50 stands for zero in the data rows.
Some points, one per row:
[53, 67, 43, 72, 60, 65, 42, 72, 23, 51, 51, 63]
[34, 54, 52, 57, 56, 49, 51, 63, 46, 53, 35, 46]
[59, 51, 52, 66, 75, 57, 43, 60, 36, 52, 43, 52]
[55, 39, 33, 34, 45, 53, 63, 52, 44, 44, 48, 51]
[86, 43, 56, 36, 56, 52, 14, 60, 47, 43, 63, 77]
[22, 45, 73, 41, 53, 33, 54, 60, 49, 54, 48, 50]
[36, 43, 42, 61, 55, 38, 56, 34, 60, 40, 40, 23]
[48, 55, 61, 68, 60, 59, 56, 62, 45, 62, 40, 54]
[46, 35, 39, 39, 36, 49, 79, 37, 56, 44, 43, 52]
[47, 53, 46, 78, 74, 64, 57, 46, 40, 46, 46, 49]
[34, 53, 54, 56, 58, 51, 50, 67, 43, 55, 34, 52]
[59, 50, 37, 50, 43, 39, 66, 30, 60, 43, 59, 54]
[31, 54, 30, 53, 45, 41, 41, 43, 42, 38, 40, 14]
[44, 61, 18, 81, 16, 60, 65, 43, 54, 26, 69, 62]
[67, 54, 54, 19, 43, 41, 59, 36, 51, 57, 49, 54]
[69, 49, 43, 40, 50, 45, 52, 46, 50, 61, 48, 67]
[62, 50, 36, 32, 48, 36, 62, 32, 61, 55, 50, 48]
[37, 55, 60, 72, 61, 40, 61, 32, 72, 44, 47, 36]
[48, 47, 75, 59, 52, 41, 37, 62, 54, 62, 38, 54]
[31, 53, 56, 65, 65, 42, 55, 36, 52, 47, 50, 25]
[42, 37, 66, 17, 60, 51, 31, 65, 47, 38, 64, 51]
[22, 67, 50, 53, 66, 47, 47, 50, 36, 59, 48, 34]
[49, 61, 20, 44, 34, 49, 65, 41, 35, 54, 52, 50]
[34, 42, 36, 58, 48, 53, 49, 51, 28, 40, 40, 11]
[57, 46, 59, 60, 53, 55, 53, 61, 50, 48, 42, 72]
[52, 42, 20, 38, 25, 47, 60, 47, 52, 52, 44, 58]
18 more points follow, each with its number after it:
[58, 54, 31, 74, 71, 68, 34, 62, 14, 46, 50, 55] 0
[33, 36, 95, 59, 57, 66, 52, 69, 38, 46, 59, 50] 1
[45, 66, 34, 79, 48, 65, 40, 80, 27, 42, 50, 53] 2
[90, 42, 45, 30, 47, 54, 16, 62, 56, 41, 54, 62] 3
[59, 67, 36, 50, 23, 40, 50, 47, 47, 57, 66, 75] 4
[35, 38, 91, 67, 61, 57, 58, 65, 67, 53, 51, 55] 5
[51, 48, 75, 60, 51, 44, 38, 63, 53, 62, 39, 57] 6
[31, 34, 95, 61, 58, 62, 49, 67, 35, 44, 60, 47] 7
[58, 54, 51, 50, 60, 49, 44, 57, 55, 63, 39, 49] 8
[66, 48, 15, 35, 28, 40, 44, 46, 41, 42, 54, 70] 9
[54, 66, 53, 81, 62, 63, 60, 49, 41, 43, 57, 46] 10
[51, 46, 78, 57, 49, 41, 35, 65, 55, 64, 37, 58] 11
[59, 73, 24, 49, 27, 51, 69, 43, 55, 39, 76, 75] 12
[60, 42, 39, 49, 53, 53, 67, 31, 70, 51, 40, 56] 13
[45, 34, 65, 14, 57, 52, 35, 65, 48, 38, 64, 55] 14
[43, 59, 42, 63, 43, 37, 48, 38, 72, 42, 43, 15] 15
[59, 50, 52, 68, 77, 58, 43, 60, 33, 50, 44, 52] 16
[56, 56, 72, 10, 31, 56, 36, 53, 58, 68, 61, 62] 17
Which of these numbered points is nearest to each point below, looking only along the 3 directions in which the first points spread most? Its number follows each.
[93, 42, 42, 31, 50, 58, 18, 63, 53, 42, 53, 66] > 3
[36, 38, 96, 58, 55, 64, 52, 65, 41, 45, 60, 48] > 5
[48, 49, 41, 59, 49, 57, 34, 77, 40, 60, 34, 57] > 16
[56, 54, 67, 14, 31, 54, 40, 52, 58, 65, 59, 61] > 17
[42, 37, 23, 28, 39, 48, 59, 40, 40, 51, 48, 52] > 13
[58, 49, 27, 68, 59, 55, 42, 57, 33, 47, 43, 50] > 10
[46, 68, 26, 58, 30, 46, 55, 70, 63, 48, 62, 58] > 4
[52, 41, 37, 38, 46, 52, 63, 49, 47, 45, 49, 49] > 13
[44, 34, 69, 11, 60, 53, 29, 69, 47, 38, 66, 56] > 14
